Read these off the array that follows. Indices start at 0.
1) Which number is the entry just left of -94?
2) Which number is the entry in row 0 and column 2?
3) Which number is the top-right entry?
4) Which number is the entry just right of 16?
5) Which number is the entry at row 0, column 0?
6) Which number is the entry in the bottom-left corner?
7) Which number is the entry directly below the smallest entry?
8) Which number is the entry at row 2, column 1?
[[-15, -2, -1, -1, 19],
 [-2, 9, 5, -7, 22],
 [-7, 5, 4, -31, 22],
 [14, 14, -14, 7, 1],
 [13, 17, -6, 5, 9],
 [3, 13, 4, 53, 20],
 [7, 15, 2, -94, 17],
 [11, 17, -2, -14, 14],
 [14, 16, -10, -93, 5],
 [-11, 1, 2, -3, 21]]
1) 2
2) -1
3) 19
4) -10
5) -15
6) -11
7) -14
8) 5

X =
[[  90.69   -6.71  -19.07   10.88   13.46  -66.42  -21.12  -82.89  -43.76
   -25.10  -32.06  -81.56  -49.14   14.96]
 [ -41.50   -7.86  -38.08   54.85   -8.86   28.88  -28.98  -60.69  -51.79
   -39.63  -31.42    0.67  -50.02   37.27]
 [ -24.38   38.30   71.81 -180.96  -85.45  -59.50  -24.28   11.18 -130.35
   -28.32  -13.80  -43.74  -34.79   55.21]
 [ -64.60   -6.46 -102.00  -36.83 -104.49   27.76   -8.76   27.81  -96.49
   -75.73  -98.51  -62.50  -73.35  -27.68]
 [ -57.13  -42.38  -76.55  -12.67  -53.50  -87.31  -34.39   26.75   15.57
    -3.47  -26.94  -24.10  -47.55  161.13]
 [ -79.77  -81.47   80.65   13.47  -72.78  -12.29  -41.35  -31.24 -187.64
   -57.76  -89.25  -64.33   13.99   -9.93]
 [ -34.12   -4.66 -183.20   41.22  -60.56  -69.68  -27.50  -56.63 -148.24
   -35.23  -67.59  -40.21  -37.10    7.49]
 [  12.33  -26.12  -15.41    8.71  -11.63   -8.47  -41.23   65.97  -67.17
   -10.21  -80.36  -18.98   -3.29   60.34]
 [  40.74   -5.72  -93.89    0.19  -19.65  156.02  -12.53  -49.34    2.15
   -91.79  -25.16  -11.01  -23.02   -3.56]
 [ -58.52  -41.33  -43.89   29.14    3.32   43.43  -27.68  -24.71  -60.16
     6.18   -2.10   31.61  -59.70   21.80]]
The smallest entry is -187.64
The entry just left of the smallest entry -> -31.24
Find the entry just left of -67.17.
Answer: 65.97
The entry just right of -4.66 -> -183.20
The entry just right of -34.12 is -4.66
Find the entry just left of -130.35.
Answer: 11.18
The entry just left of the largest entry -> -47.55
Find the entry just left of 21.80.
Answer: -59.70
Find the entry just left of -81.47.
Answer: -79.77
Find the entry just right of -91.79.
Answer: -25.16
